[[130 145 128 114 123 148 109 141]
 [132 145 154 132 106 106 152 143]
 [115 128 115 147 142 103 146 126]
 [110 109 155 154 140 133 110 133]
 [113 115 151 150 102 120 112 136]
 [138 138 130 131 133 149 112 148]
 [107 144 118 152 146 134 107 118]
 [119 112 101 148 142 124 107 120]
 [127 148 115 129 120 107 114 122]
 [115 138 110 121 128 107 149 148]]
->
[[115 127 119 107 138 113 110 115 132 130]
 [138 148 112 144 138 115 109 128 145 145]
 [110 115 101 118 130 151 155 115 154 128]
 [121 129 148 152 131 150 154 147 132 114]
 [128 120 142 146 133 102 140 142 106 123]
 [107 107 124 134 149 120 133 103 106 148]
 [149 114 107 107 112 112 110 146 152 109]
 [148 122 120 118 148 136 133 126 143 141]]

[[125 133 135 128 132 129 133 135 132 118 130 120 120 146 131 131]
 [127 140 131 135 132 132 141 137 113 129 131 110 122 131 129 129]
 [124 128 129 125 128 132 134 130 133 118 127 123 124 144 134 123]
 [134 136 124 129 139 136 131 135 116 125 126 104 127 129 124 122]]
->
[[134 124 127 125]
 [136 128 140 133]
 [124 129 131 135]
 [129 125 135 128]
 [139 128 132 132]
 [136 132 132 129]
 [131 134 141 133]
 [135 130 137 135]
 [116 133 113 132]
 [125 118 129 118]
 [126 127 131 130]
 [104 123 110 120]
 [127 124 122 120]
 [129 144 131 146]
 [124 134 129 131]
 [122 123 129 131]]

[[127 113 127 129 133 112 134 112 125 138 144 128 124 125]
 [130 107 128 135 132 125 132 123 138 123 126 119 139 130]
 [123 112 127 125 116 139 124 122 135 130 128 130 133 125]
 [131 111 137 127 125 127 131 126 130 127 127 112 140 133]
 [128 139 128 117 124 126 127 129 133 136 132 133 121 132]]
->
[[128 131 123 130 127]
 [139 111 112 107 113]
 [128 137 127 128 127]
 [117 127 125 135 129]
 [124 125 116 132 133]
 [126 127 139 125 112]
 [127 131 124 132 134]
 [129 126 122 123 112]
 [133 130 135 138 125]
 [136 127 130 123 138]
 [132 127 128 126 144]
 [133 112 130 119 128]
 [121 140 133 139 124]
 [132 133 125 130 125]]

[[127 128 129 128 126 128 129]
 [124 145 133 132 123 131 127]
 [124 148 135 132 119 133 127]
 [127 128 129 128 126 128 127]
 [124 128 146  99 147 128 117]
 [124 145 133 132 123 131 127]
 [124 148 135 132 119 133 127]
 [131 118 137 156 154 136 144]
 [128 128 129 128 126 128 127]
 [124 145 133 132 123 131 127]
 [128 128 129 128 126 128 129]
 [124 148 135 132 119 132 127]]
->
[[124 128 124 128 131 124 124 124 127 124 124 127]
 [148 128 145 128 118 148 145 128 128 148 145 128]
 [135 129 133 129 137 135 133 146 129 135 133 129]
 [132 128 132 128 156 132 132  99 128 132 132 128]
 [119 126 123 126 154 119 123 147 126 119 123 126]
 [132 128 131 128 136 133 131 128 128 133 131 128]
 [127 129 127 127 144 127 127 117 127 127 127 129]]

[[104 102]
 [108  98]
 [112 113]
 [118  98]
 [154 144]
 [146 157]]
->
[[146 154 118 112 108 104]
 [157 144  98 113  98 102]]

[[139 141 141 121 137]
 [112 113 109 138 115]
 [115 118 114 139 119]
 [141 116 142 115 118]
 [117 150 115 110 150]
 [112 138 109 141 136]
 [115 118 114 143 119]
 [117 115 116 139 116]
 [117 144 113 145 142]
 [136 131 138 147 128]
 [141 137 143 125 134]]
->
[[141 136 117 117 115 112 117 141 115 112 139]
 [137 131 144 115 118 138 150 116 118 113 141]
 [143 138 113 116 114 109 115 142 114 109 141]
 [125 147 145 139 143 141 110 115 139 138 121]
 [134 128 142 116 119 136 150 118 119 115 137]]

[[123 127 114 137 123 127 134 140 133 137 109 119 132 103 135 128]
 [145 136 115 124 126 121 127 106 118 146 131 128 134 136 128 130]]
->
[[145 123]
 [136 127]
 [115 114]
 [124 137]
 [126 123]
 [121 127]
 [127 134]
 [106 140]
 [118 133]
 [146 137]
 [131 109]
 [128 119]
 [134 132]
 [136 103]
 [128 135]
 [130 128]]
---
[[105 128]
 [156 149]
 [125 104]
 [105 104]]
->
[[105 128]
 [156 149]
 [125 104]]

[[151 152]
 [128 157]
 [156 108]
 [119 137]
 [122 148]]
->
[[151 152]
 [128 157]
 [156 108]]

[[110 106 116 131 125]
 [124 124 144 121 120]
 [145 148 141 130 133]
 [147 150 141 131 134]]
->
[[110 106]
 [124 124]
 [145 148]]

[[110 108 149 148 146]
 [108 149 109 148 112]
 [146 147 106 147 109]
 [146 147 108 110 109]]
->
[[110 108]
 [108 149]
 [146 147]]

[[122 128 119 126 140]
 [131 127 133 130 123]
 [148 126 158 139 106]
 [117 123 107 133 154]]
->
[[122 128]
 [131 127]
 [148 126]]

[[108 132 139 129 128]
 [111 132 133 130 106]
 [141 132 128 128 128]
 [128 132 138 126 139]]
->
[[108 132]
 [111 132]
 [141 132]]

[[150 132 145]
 [128 106 109]
 [113 125 149]]
->
[[150 132]
 [128 106]
 [113 125]]
---
[[131 125 134 128 117 138]
 [139 125 125 144 136 147]
 [141 138 137 143 132 138]
 [114 140 142 101 116 105]
 [116 129 124 114 132 110]
 [155 147 145 157 134 153]
 [117 128 126 113 133 113]
 [145 144 141 148 128 140]]
->
[[138 117 128 134 125 131]
 [147 136 144 125 125 139]
 [138 132 143 137 138 141]
 [105 116 101 142 140 114]
 [110 132 114 124 129 116]
 [153 134 157 145 147 155]
 [113 133 113 126 128 117]
 [140 128 148 141 144 145]]

[[140 110 108 151]
 [106 112 112 111]
 [108 141 152 115]]
->
[[151 108 110 140]
 [111 112 112 106]
 [115 152 141 108]]

[[108 141 125 130 137]
 [139  99 125 133 114]]
->
[[137 130 125 141 108]
 [114 133 125  99 139]]

[[100 131 132 158 113 136 132 142 115 124 107 124 112]
 [130 132 123 140 122 133 127 130 123 130 120 121 120]
 [157 129 118 111 137 125 123 117 135 134 141 125 135]
 [148 138 111 151 117 140 121 128 119 134 116 108 113]]
->
[[112 124 107 124 115 142 132 136 113 158 132 131 100]
 [120 121 120 130 123 130 127 133 122 140 123 132 130]
 [135 125 141 134 135 117 123 125 137 111 118 129 157]
 [113 108 116 134 119 128 121 140 117 151 111 138 148]]

[[116 128 117 156]
 [121 149 118 134]
 [132 150 128 120]
 [131 139 128 121]]
->
[[156 117 128 116]
 [134 118 149 121]
 [120 128 150 132]
 [121 128 139 131]]

[[117 142 116 109]
 [107 142 106 140]]
->
[[109 116 142 117]
 [140 106 142 107]]

[[112 138 142 147 144 114 143 111 120]
 [110 143 143 148 141 115 135 139 117]
 [146 107 122 112 108 108 112 129 111]]
->
[[120 111 143 114 144 147 142 138 112]
 [117 139 135 115 141 148 143 143 110]
 [111 129 112 108 108 112 122 107 146]]

[[111 121 115 123 118 126]
 [103 147 125 131 142 129]
 [141 146 118 138 128 120]
 [118 122 118 121 125 127]
 [110 124 140 111 134 131]
 [134 117 143 123 127 133]
 [125 121 121 113 118 131]]
->
[[126 118 123 115 121 111]
 [129 142 131 125 147 103]
 [120 128 138 118 146 141]
 [127 125 121 118 122 118]
 [131 134 111 140 124 110]
 [133 127 123 143 117 134]
 [131 118 113 121 121 125]]

[[121 114 119 110 117 123 121 122]
 [113 157 126 118 120 114 127 115]
 [127 114 114 110 111 127 115 130]]
->
[[122 121 123 117 110 119 114 121]
 [115 127 114 120 118 126 157 113]
 [130 115 127 111 110 114 114 127]]
